In the data rows, 128 means zero.
Some points:
[105 102  58 128 156 117 177 166 105  90 112 102  87  99 118  60  93  96  91 153 169  93 168 195  84 163 145 153 171 157  97 157 206 175 121 183  64 157 105 102 145 149  17  97 155 185 158 179]
[ 89  77  88  88 151 103 176 165 114  59 171 189 173  59 113  77  90  80  84  91 129 115 123 158 114 154  84 159  97 143  96  73 110 109 128  94 117 110 174  90 151 133 114 174  49 116  98  97]
[189  76 123  88 158 110 161 138 123 111 101 109  77 125 190 120 114 152 157 102 106 108 173 160 138 100 169 160 108 140 130 130  96 113 128 110 143 127 174  61 170 121 125  94 164 104  92 105]
[191  79 106 108 151 100 149 121 114 122 102 105  91 154 185 100  92 163 154  95 142 124 106 135 125 108 158 164 120 148 147 131 210 106 126 107 142 101 166 135 167 107 146  95  62 109 173 112]
[180 159 195 122 149 167 181 142 127 249  97 111 100  79 191  81 117 136 140 114 135  54 112 157  69 174  93 161 109 135 137 164 113 118 116 133 211  95 142  60  80 105 130  90  62 124 102 113]
[181  91 133 158 150 109 117 147  95  94  99 106 116 182  92 130 120 151 148 109 119  79  62 187 147 183 154 172 103 153 128 147 115 107 114 119 146 198 135  82  78  99 123 160  70 113 167  78]
[190  71 138 162 155 110 123 136 117  91 103 106 103 146  95 115 105 152 154 107 158  79  96 154 144  86  87  99 117 142 152 156 110 118 114 109 112 133 167 154  72 138 150 165  49 120  87 184]
[ 87 142 117 119 145  92 131 129 112 176 101 104  91 105 121 107  96 145 149 109 112 122  79 137  91 102 101 107 107 142  98 188 114 109 130 105 125 124 154 150  68 132  95 166 148 117  86 114]
[ 81 142 129 127 145 105 129 126 121 143 100 102 102 100 104 159  90 138 145 106  88  89 123 156 140  99 102 107 101 141  78 178 114 105 125 124 138 134 158 123  76 104 136 161 153 114 184 143]
[212 162 118 143 159 108 126 154 114 130 102 195  98 108 118 171 105 137  63 120 103  85  99 150 138 120 181  88 103 141  94 175 121 105 126 101 134 124 162 109  70 120  92 163 164 115  88 143]
[ 95 152  63  99 153 105 149 135 130 126  99 100  91 106 108 137 103 158 158 106  85 117 124 139 142 111  98  98 113 138 117 152 106 115 116 104 124 133 160 120  59 132 112  82 151 106 181 115]
[111 153 116 161 161 162  90 197 102 141 169 103  86 124 124 125 174 147 160 101 116 130  97 152 125 108 160 109 158 147 121 144 115 167 128  93 140 109 165 167 158  79 124 157 135 197 161  84]
[111 149 164 121  80 168  96 163 119 153 159 102  79 114 102 136 166 150  66 104 154 123  71 129 134 104  91 108 171 170 153 120 130  89 129  96 107  80 170 122 153 102  81 160 147 105 175 107]
[114 142 134 133 162 157 125 108 110 151 150 187  59 117 119 176  85 144 155 109 125 141  82 101 166 117  83 108 160  81 136  73 117 170 121 186 148 134 173 133 154  97 108 142 135 121  84 113]
[118 143 145 141 160 164 128 143 125 147 154  95  73 125 114 180  79 137 154  97 177 125 125  92 168 129  85 102 155  77 146 106 115 178 129  84 170 125  80 154 144 106  85 156 129 104 180  99]
[120 147 192 131 162  73 139  90  88 141 169 179 162 138 113 167 166 160 156  88 137 114 143 120  64 107 157 115 155  76 151 125 116 168 129 170 128 141 176 132 146 144 112 150 143 110 183  94]
[126 135 149 128  81 151 121 162 112 120 163  89 158 134 117 169  73 141 161 176 115 141 142 118 129 105 156 101 143  82 161 131 110 175 121 187 138 115 179 124 137  88  99 159 135 113 104 101]
[102 139 133 185 160 155 150 134 229 112 145 168 156 150 119 144  75 160 145  97 121 152 105 103  71 112 152 113 157 159 146 161 126 152 128 160 159 118  80 109 137 109 129 156 148 116 103  90]
[117 142 133 196  78 155 175 139 226  90 152 164 142 143 119 144 169 170 151 103 163 141 109  85  99 113 149 123 142 158 147 144 117 154 119 167 122 144 169 147 132 126  74 154 136 111  91  71]
[136 133 117 215 166 160 150 137 203 135 143 160 165  88 119 153 157  48 148 108  36 144 123  51  67 113 145 112 160 154 113 172 124 150 125 160 123  90 164 149 143  75 101 141 129 109 174  91]
[102  93 174 116 162 107  60 166 208  89 149 107  73 124 181 161  97  83  95 163  76 102  95 167  92 175 150  97 105 144 182 113 105 106 125 174  20 202 111 184 133 195 158  97  65 112 157 119]
[192 103 132 117 144 109 110 147 230 111 175 115 109 118 177  77 108  85 162 105 141  45  52 164 142  83 148 162 104 128 119  94 111 116 129  99  65 195  94 145 155 123 129  99 171 125 158 152]
[123  86 131 120 104 172 119 176 111  85  90  96 147  98 107 135 153 102 159 144 142 160  71 120  39 154 140 154 159  95 120  99 118 185 122  93 142 155 103  88 144 136 170 154 148  98  95 215]
[113 166 139 121  98 104 160 102 122 116  93 106 148 125 192 110 142  89 161 168 147 162 109 141 131 172 157 159  70 177 132  80 109 121 115 115 152 137 186 166 153 106 138 173 152 104 187 186]
[123  82  93 119  95  99 148 147 121 166 111 171 161 104 119 142 153  92 163 145 182 164 119 109 160 165 160 155 169  91 131 166  99 104 129 101  96 156 104  87 141 131 106 165 131  90 166 187]
[113  83 132 147  81  96 164 141 120 146 104 181  44 139 114 148 148  78 160 159 131 138 127  97 113 147 152 168 157  90 132 135 108  94 112 102 117  92  91  95 144 132 124 166 131 193 164 162]
[118  82 155 128 180 119 126 149 138 135  93 178 164  92 113 139 154 150 160 160 177 200 116 142 161 106  82 100  99  65 129 144 191  91 115 116 118 138 116  93 138 130 126  89 147 182 178 115]
[114  69 159 106 112 106 115 132 112 147  84 181 156 175 209 118 142 153  77 154 136 118 139  73 142  96 151 101 182 157 154  80  83 175 115 108 137 145 109 147 111 111 112  98 144 179 177 137]
[103 157 144  67 100 189 150 152 106 136 181 185 147 162 192 128  84 141 169 158 122 132 109 108 150 109 168  90 108 154 139 163 195 104 128 109 145 156 101 129 142 150 153 106  56 102 105 143]
[124 183 124 124 100 104 142 180 128 127  98 165 139 114  93 134 164 150  92 163 114 153 133  96 159  96 157 110 101 148 131 125 174 184 123 115 132 163 113 133 135 139 141  99  29 173 179 156]
[121  63 138 110 100 107 104 162 126 122  99 181 124 127 103 126 149 138  99 162  99 171 145 112 163 105 149 115  97 166 127 137 186 177 131 118 208 167 118 167 129 157 136 111 154 164 103 112]
[118 149 196 109 106 111 130 145 124 122  99  93 152  97 190 134 151 141 178  86  88 145 154  85 204 122  90 118 130 161  86 115 199  92 118 122 137 152 111 136 138 158 132 180 144 183  99 132]
[229 150 155  98  89 105 154 117 123 141 161  90 156 140 100 137  73 120  91  88 124 189 151 134 126  92  92 102 114 150 133 131 103 108 126 114 158 158 108 149 146 135 121 107 138 195 118 131]
[113 158 134 110 107 108 147 103 125 140 163 188 134 121  99 134 156 147 108  63  80 141 168 132 141 187  96 107 110 154 177 135 117 112 128 104 133 167 115 150 144 104 169  99 143 179 107 174]
[117  62 176 140  99 109 160 118 122 155 159  96 134 145  87 126 158 147  95 151  84 145 148 120 118  99 169 100 100  80 113 104 200  98 121 119 125 140 105 142 135  83 116 100 137  87 105 139]
[120 158 141 126  99 114 153 149 129 126  89 108 144 144 199 145 161 142  87 159  83 111 173 129 140 102  76 117 105  63 157 142 197 117 127 103 122 177 103 143 136  94 141 184 145  99 105 136]
[105 148 168 167 105  97 134 107 107  82 164 104 137 128 211 157 165 143  88  84 111 173 140 125 146  96  91 120 110 153 106 135  97 114 123 118 125 122  99 123 136  97 126  87 128  97 104 177]
[112 164 154 142 111 100 113 156 117  94 160  98 148 156 114 112  68 169  97 155  71 160 143  76 113 174 161 183  89  69 124 143 101  98 117  97 124 119 112 123 144 121 104  99 138 190 109 136]
[116 159 155 138  98 104 126 135 111 161  76 189 154 141  95 119  80 146 176 174 121 134 155 138 120 107  86 117 106 161 147 135 102 109 122 102  92 119  98 150 163 116  91  91 144  90  96 152]
[114  70 150 127 105 110 154 125 124 158 171  95 144 161 100  83 156 155 104 160  99 135 138 105 147 176  91  88 103 161 132 142 101 117 127 120 108 142 116 114 142 102 142 107 145 169 107 157]
[175 145 145  77  86 148  15  39 217 104 104 169  92 177 116  64 109 152 143 109 139 133 220 151  70 163  93 147 158 134   0 173 124 173 122 149  83 125 157  74  98 108 131 152  66 112 161 115]
[197 146 105 112 145 172  94 142  92 102 169 178  87  87 118  82 100 151 150 100 155 164 171  84 114 101  97 172  88 151 124 115 121 103 132 190  62 125  86 107  49  85 167 158 160 104 175 134]
[117 148 117 109 155 159 105  55 106  70  88  97 148  69 121 127 155 150 169 167 144 114 163 120 105  94 168  86 155 155 143 146 116 156 120 158  75 113  99 104 141 103 158 165 129 199  97  89]
[108 152 135 128 156 147 139 110 117 143 158 108 153  86 106 161  78 145  92 166 143 109 167 155 159  89 158 186 186 169 104 128 114 172 124  92 137 147 101 123 143 124 168  94 140  95 111  83]
[124  64 113 132 156 156 130  87 127 181 168 108 151  74 124 194 151 158 102 157 152 116 132 117 140 184  89 176  83 156 116 152 119 189 122 107 108  96 111 143 136 129 167 105 141 182 107 123]
[126 143  85 130 155 168 125 103 120 138 144 107 138  48 115 161 163 155  93 165 174 123 169 106  91 107 106  99  87 145 100 104 108  88 124  95 131 131 102 167 150 123 139  98 129 101 111  84]
[116 149 148 156 111 159 173 117 126  98  94 116 137 167 113 117 146  92 154 151 167 139 131 136 142 151 150 159 153  97  98 105 113 106 255 106 132 105 164 147  69 127 166  93 140 183 107 120]
[111 146 136 125 102 156 131  99 126 118 177 115 144 159 116 105 154  79 172 156 162 142 149 155 113 153 156 156 162  97 111  91 132 109  83  81 170 115 176 159  33 126 148  84 144 117 104 133]
[136 149 104 145 169  76 163 114 118 101 176 115 135 180 129  91 149 102 104 182 152 140 138 150 114 161  69  81 165 101 107  99 124 115 127 161 150 101 100 151 139 150 174 171 138 108 118 114]
[118  94  68 232 100 156  26  58 118 204 159 112 153 135 174 174 101 147 148 150  67 107 158 163  96 108 103 106 111 147 191  17 180 113 255 108 136 155 155  28  84 211  48 119  81 119 158 172]
[113 140 117 125 185 178 128  88 123 171 157 115 136 208 115 127 140 103  92 146 168 148 163 144 134 143 166 158 143 108 122  86 116  89 109 162 131 108 113 154 144 155 184 178 134 121 115 146]
[111 146  72  84 159  95  90 143 118 140 105 108 151 202 108 153 165  75 175  94 167  91 137 108 113  96  93  96  81 170 134 118 108 108 122 167 146  78  92 101 148 175 112  93 140 118 105 112]
[122 135 132 181  89 179 128  91 102  80  94 118 138 121 125  70 137  94 100  88 130 118 120 148 157 161 149  76 138  89 123 157 109 174 118 149 143  86 106 145 148 200 159  94 144 104 128 104]
[120 145  89 141  81  82 115 150 127 125  94 113 148 114 119 110 136 110 105  76 159 116 122 156 161 170 165  80 167  94 133  92 118  94 122 177 144  98 103 155 136 140 157  90 132 112 109 121]
[116 155 113 135 168  90 113  99 121 150 104 106 138 141 110  91 148  83  95  87 138 140 102  76 177  91 155 177  80  92 133 116 199 189 122 157 111  91 117 132 130 180 122  99 136 106 101 122]
[124 137 115  77  92 171 111 112 123 134  89 116 152 156 118 141 148 109 101  80 105 129 109 167 157 155 150 168 142  99 135  90 116 180 124 155 116  69  91 160 129 169 137 174 136 115 114 114]
[130 142  99 103  96 164  91  97 120 106 173 120 138 106 114 112 158 108 111 166  99 124 103 137 153 146 145 174 161  97 158 137 112  91 121 175 166  92 100 156 137 165 114  95 132 113 118 142]
[118 150 108  86 180  85 108  91 140 122  99 108 140 122 114 101 146 107  94 160 156 138 135 114 150 156 155 161 165 105 181 139 115  99 137 160 158 104 112 136 137 146 146 173 131 107 109 151]
[123 145  48  90  90 170 106 114 123 127  91 116 147 184 122 152 141  99  90 157 155 113 118 110 141 149  68 167 161  96 150 144 124 100 111 162 108 114 199 127 150 154 172  89 145 120 113 119]
These points spread out most along one direction. For each point below, how far along it does it lie, from 0 to 99? 50 is the average, and the first point above lies past it. One standard deviation of the points above along it is 16.
[123 145  48  90  90 170 106 114 123 127  91 116 147 184 122 152 141  99  90 157 155 113 118 110 141 149  68 167 161  96 150 144 124 100 111 162 108 114 199 127 150 154 172  89 145 120 113 119] 28
[111 146  72  84 159  95  90 143 118 140 105 108 151 202 108 153 165  75 175  94 167  91 137 108 113  96  93  96  81 170 134 118 108 108 122 167 146  78  92 101 148 175 112  93 140 118 105 112] 43
[105 148 168 167 105  97 134 107 107  82 164 104 137 128 211 157 165 143  88  84 111 173 140 125 146  96  91 120 110 153 106 135  97 114 123 118 125 122  99 123 136  97 126  87 128  97 104 177] 46
[114 142 134 133 162 157 125 108 110 151 150 187  59 117 119 176  85 144 155 109 125 141  82 101 166 117  83 108 160  81 136  73 117 170 121 186 148 134 173 133 154  97 108 142 135 121  84 113] 52
[124 183 124 124 100 104 142 180 128 127  98 165 139 114  93 134 164 150  92 163 114 153 133  96 159  96 157 110 101 148 131 125 174 184 123 115 132 163 113 133 135 139 141  99  29 173 179 156] 46
[ 89  77  88  88 151 103 176 165 114  59 171 189 173  59 113  77  90  80  84  91 129 115 123 158 114 154  84 159  97 143  96  73 110 109 128  94 117 110 174  90 151 133 114 174  49 116  98  97] 61
[116 155 113 135 168  90 113  99 121 150 104 106 138 141 110  91 148  83  95  87 138 140 102  76 177  91 155 177  80  92 133 116 199 189 122 157 111  91 117 132 130 180 122  99 136 106 101 122] 32
[120 158 141 126  99 114 153 149 129 126  89 108 144 144 199 145 161 142  87 159  83 111 173 129 140 102  76 117 105  63 157 142 197 117 127 103 122 177 103 143 136  94 141 184 145  99 105 136] 44
[114  70 150 127 105 110 154 125 124 158 171  95 144 161 100  83 156 155 104 160  99 135 138 105 147 176  91  88 103 161 132 142 101 117 127 120 108 142 116 114 142 102 142 107 145 169 107 157] 43
[229 150 155  98  89 105 154 117 123 141 161  90 156 140 100 137  73 120  91  88 124 189 151 134 126  92  92 102 114 150 133 131 103 108 126 114 158 158 108 149 146 135 121 107 138 195 118 131] 49
[118  82 155 128 180 119 126 149 138 135  93 178 164  92 113 139 154 150 160 160 177 200 116 142 161 106  82 100  99  65 129 144 191  91 115 116 118 138 116  93 138 130 126  89 147 182 178 115] 48
[212 162 118 143 159 108 126 154 114 130 102 195  98 108 118 171 105 137  63 120 103  85  99 150 138 120 181  88 103 141  94 175 121 105 126 101 134 124 162 109  70 120  92 163 164 115  88 143] 76
[189  76 123  88 158 110 161 138 123 111 101 109  77 125 190 120 114 152 157 102 106 108 173 160 138 100 169 160 108 140 130 130  96 113 128 110 143 127 174  61 170 121 125  94 164 104  92 105] 72
[114  69 159 106 112 106 115 132 112 147  84 181 156 175 209 118 142 153  77 154 136 118 139  73 142  96 151 101 182 157 154  80  83 175 115 108 137 145 109 147 111 111 112  98 144 179 177 137] 41
[130 142  99 103  96 164  91  97 120 106 173 120 138 106 114 112 158 108 111 166  99 124 103 137 153 146 145 174 161  97 158 137 112  91 121 175 166  92 100 156 137 165 114  95 132 113 118 142] 26
